Named moves, each a turn or a mirror, and the order they were made in; the first pair answered:
j144:
[  4  15 -11   2  -3 -14   9 -19  30  -6  21  -8   3] -> [-12  -3   2   0   6  13 -12  17   1  35  17  13   9]
[  6  -9 -20   0  -3   2 -10  -9  24  20   5   1   2] -> [  5 -10 -19   1  -3   4 -10  -6  20  23   5   1   2]
[  7  -4   2   5  12  10 -15   2  -9   6  -7  -2  14] -> [ 13   2  -4   6   8  -1  -8 -13   2 -10  -5 -11  10]
[ 12  -4 -12   7   5   0  -6   1  13   5  -3 -10   7] -> [10 -5 -9  7  6  4 -9  6 11 12 -2 -7  7]
j992:
[ -6  20  10  -9 -18 -31  28 -23   7 -33  13   0 -10] -> [ 26 -14 -26  34  20  11 -10  -5  14 -13  -3 -16  27]
[ 13   9   4   4  11  -4  10  -4   2 -16  -6 -15  -3] -> [ 13   7   4   5  12  -3  10  -4   1 -14  -7 -16  -1]
[ 15   3  25  21   5  10  -9  14 -15 -10 -21  -4  13] -> [  4  15  38   6  -8  -4   6   9 -18 -17 -16   1   0]
[ -3  19  -8 -10 -10 -30  13 -32  26 -22  16   0 -14] -> [ 20  -5 -33  21  18   1 -12 -20  31  -5   4 -12  12]
j218:
[-3  1 -1  1 -1  0 -3  4  2  7  5  8 -2] -> [-2  5 -1  0 -3 -6  2 -5  8 -3  6  3 -3]
[ 20  -3   1   8  21   8  -2   1   1 -13 -18 -26   9] -> [ -7  -9  19 -13  11  12  -5  21 -19  21  -9  -1  -4]
[ -7  -8  -9  -3   4   1  -7 -15  15   4 -12  -2 -24] -> [ -7  -9  -9  -2   6   4 -10 -13  16   5 -13  -2 -23]
[  8  -4 -17  -8   3 -15   9  -8  29  -6  12   6  -9] -> [ 11 -17 -22  -2  13   2  -4   4  23  12   9   9  -1]
Now pairs of rows:
(two moves a pair)
[  9   6   7 -10   4  -9  -5 -10   2 -10  -9  -7  -4] -> [  1   6  12 -16   0  -9  -3  -5  -4  -4  -7   1  -8]  j218 then j992
[ -7 -12   7   3  -3  -6  -1 -25  12 -14   6   7   4] -> [ -4 -21   1  10   3   5  -8 -19  13  -4   3   4  12]  j218 then j144
[  7 -10  -9  20  18  19 -21  26  -5  16 -10  -5  11] -> [-16  21  11 -18 -18 -24  15   1   0 -10   7   5 -24]  j218 then j144
[-14   2 -24 -24  -7   3  -3 -15  20  35  10   0  -9] -> [-16  -5 -16 -20  -1  15 -11   0   8  44   6   4  -4]  j218 then j144
[ 11 -25 -26  15  18  21 -14  16   0  31   2   6  20] -> [ -5 -23 -22  -5   2  13 -10  14  -1  47  13  17   4]  j144 then j218
[ -5   3  17 -20 -15 -14  26  -3   3   4   3  -2 -26] -> [ 18   4   1  -1  -3 -13  25 -13  17 -19  -5 -20 -13]  j218 then j992
[  4 -21 -31   4   6  12 -16  -8  18  27   3  -3   2] -> [ -6 -21 -23  -5   0  10 -13  -4  13  36   7   6  -5]  j218 then j992
[ -7  -7 -12  28  -3  -6   3   3  -8  23  -9  18   5] -> [  0   6 -13  27  -8 -21  15 -14   2  -3  -9   8   2]  j992 then j218
[ -9   2   6 -14 -12  -5   3  -9   8  11   5   7 -13] -> [  0 -12   1   2   4  16 -12   7  -1  20  -3   5   2]  j218 then j144
[ -9  -2 -12  -1  -1  14  -8   3   5  38  -2  -2  -1] -> [ -2   0 -21   1  -1   8  -6  -7  16  31  -1  -9   0]  j144 then j218
[ -6   9  11 -15 -10 -10  -4   0  -3   0  -3   6 -25] -> [  7  -6   4   6   9  13 -22  15  -8   9 -12   0  -7]  j218 then j144
[-17 -13  21  -8 -11   3   4  18 -25  16  -8   2  -5] -> [ 18 -20 -14  20   4   5  -2  -3   5  -5 -15 -27  14]  j144 then j992
[-15 -14   6  -8   2   7  -4  15 -11  27   0  10  -8] -> [ 16 -11 -14  18  17   6  -4  -3  11  -6 -10 -18   8]  j218 then j218
[  7  14   9  16   4  -3   7   9 -17 -34 -25 -13  14] -> [ -6  16  21   6  -2  -3   8  18 -29 -26 -23  -3   8]  j144 then j992
[ -8  -2   2  -7  -5  -5  -1  15  -1  16   3  16 -16] -> [ 15  -4 -20  12   6  -4  -4   0  17  -1  -2  -3  -3]  j144 then j218
[ -9  17  55   5   7   3  13  21 -51   5  -7  10   3] -> [ 22   7  32  37  29  17  -1  18 -38  -6 -18 -10  27]  j218 then j218
[  7  -2  -1   0  -1   7   7 -18  10 -18 -21  -6  -3] -> [  8  -6  -8   3   0  10   4 -18  15 -13 -21  -6  -2]  j218 then j144
[-16   0   5 -13  -8   5   2   7  -3  14  15  -2  -9] -> [  5  -8 -13   8   7  15  -7   5   6   7   6 -16   7]  j218 then j218
[ 12   5  15  17   5   0  -5   2  -8 -21  -8 -13   6] -> [  6  -2  13  17   8   9 -14  14 -15  -3  -8  -5   6]  j992 then j218
[ 22  -4 -31  20  15  -2   0 -12  27  -7  -1 -19  12] -> [-26  -4   3 -22  -9  -3   2  14  -3  36  12  20 -16]  j218 then j992
[-12 -10  26  17  13   9 -10  28 -33   2  -1   3   4] -> [  5 -21   1  32  22  16 -19  19 -13   2  -4  -9  15]  j144 then j218
[  9  14  23 -19 -18 -21  19   3 -18  -5  16   4  -3] -> [ 41  -2 -12  13   6  -3   1  -3   3  -9   7 -18  23]  j992 then j144
[-30  -4 -12 -13  -2 -23  12  10 -11  22  -5  17  -3] -> [  2  -5 -35  14  14 -22  12  -7   8  -8 -14  -9  16]  j218 then j992
[  2  18 -13  13  -8  -5  -1 -12  12 -15   6  -2   8] -> [-19  18   0  -3 -17  -6   2   0  -2   2  11  15  -4]  j218 then j992
[-19  31   9 -31  17  -1   5  -9   8   7  11  11   5] -> [ -6  15   2 -12  34  22 -13   5   4  15   0   6  22]  j218 then j144
[-25  21  40  -1   6   2  16   9 -48  -9  -6  19  -9] -> [  3   0  14  31  34  29  -7  15 -40  -4 -18   2  18]  j218 then j218
[ -6   3  24  -4  -4  -7  23   1   3   6  11  -6 -10] -> [ 13   1  11  13   7  -1  19  -6  11  -8   4 -20   1]  j144 then j218
[ -1  21  -9 -13 -12 -23  51 -19  -4 -11   4  18 -42] -> [ 29 -19 -35  33  32  29   8  14 -13  19 -16   6   0]  j218 then j144
[-11  13  23 -12 -11 -15  12   0 -14  -7   3   8 -10] -> [  8  -6  11  17  15  14 -12  15 -18   1 -10   0  15]  j218 then j144
[  5  -9 -12  10   5  10  -3   9 -15  25 -11  10   7] -> [ 13   8 -20   7  -6 -14  15 -19   5  -6  -6  -3  -1]  j144 then j992
[  7 -26 -23  10  14  19 -25   3  16  36   3   2   9] -> [ 22   1 -24   9   1 -14   3 -33  35 -17   3 -18   3]  j992 then j218
[  3 -19 -18 -18  -9  15 -25  -3  35  35  -6   7  15] -> [ -3 -13 -16 -29 -20   4 -16 -10  39  32   0  14   5]  j144 then j218
[-17  -1  19  -5  -6   5   5  24 -25  19  -2  19   0] -> [ 21  -2  -9  27  13   9   1   2   0 -17 -11 -13  23]  j218 then j992
[  1   9  -4  -3  -6 -13   7 -19  10 -23   8  -7  -8] -> [ 11 -11 -19  14  12   9 -14  -7   9  -5   2  -9   8]  j218 then j144
[  4   4  -2  -6  -5 -18  21 -19   5 -48   2  -6  -8] -> [-27 -17  13 -23  -8   6   1  18 -23  11   7  26 -15]  j218 then j218
[  1  19   8  -7 -16 -16  26 -16   0 -27   1 -14  -3] -> [ -9  -7  17  -1  -1  21  -2  26 -30  18  -5   6   7]  j144 then j992
[-12  -1  18  -4   2   6   2  15 -20   0  -2  11  -1] -> [ 13  -5  -6  16  15   7  -2  -1   2 -17  -6  -8  12]  j144 then j992
[-14  10  24  -7  -8   4   7  18 -24   2   4  14  -2] -> [ 12  -2   1  20  14  20  -8  18 -14  -4  -7  -2  19]  j218 then j218
[  6 -13 -20   0   8  19 -14  -3  27  14  -1  -9  -1] -> [-11   1  -6 -23 -11   0   2 -11  25   9   8   1 -20]  j218 then j144
[-13   9   4 -20 -18 -17  12 -10   6  -2  10   3 -19] -> [  4 -18 -12  12  13  21 -18  15  -3  18  -5  -2  10]  j218 then j144
[ 12   5   2  22  10  -1   0   0  -9 -23  -8 -16  15] -> [  6  12  -3   9  -2 -15  10 -16   1 -27   0 -16   3]  j218 then j144
[  3   8  -4   3   1  -5   5 -10   9  -2  -2  -6   1] -> [-7  8  3 -7 -5 -6  6 -4  1  7  1  2 -3]  j218 then j992
[-15  -3 -13 -14   4  14 -11   3  -5  36   3   3  -2] -> [ -4  20 -13 -14  -5 -15  11 -26  12  -8   3 -13  -8]  j992 then j218
[-14  14 -10   4  -7 -27  22  13  -3  -3 -25  20  -1] -> [ -2   3 -18  20   7  -9   6  22  -6   4 -31  14  12]  j218 then j144
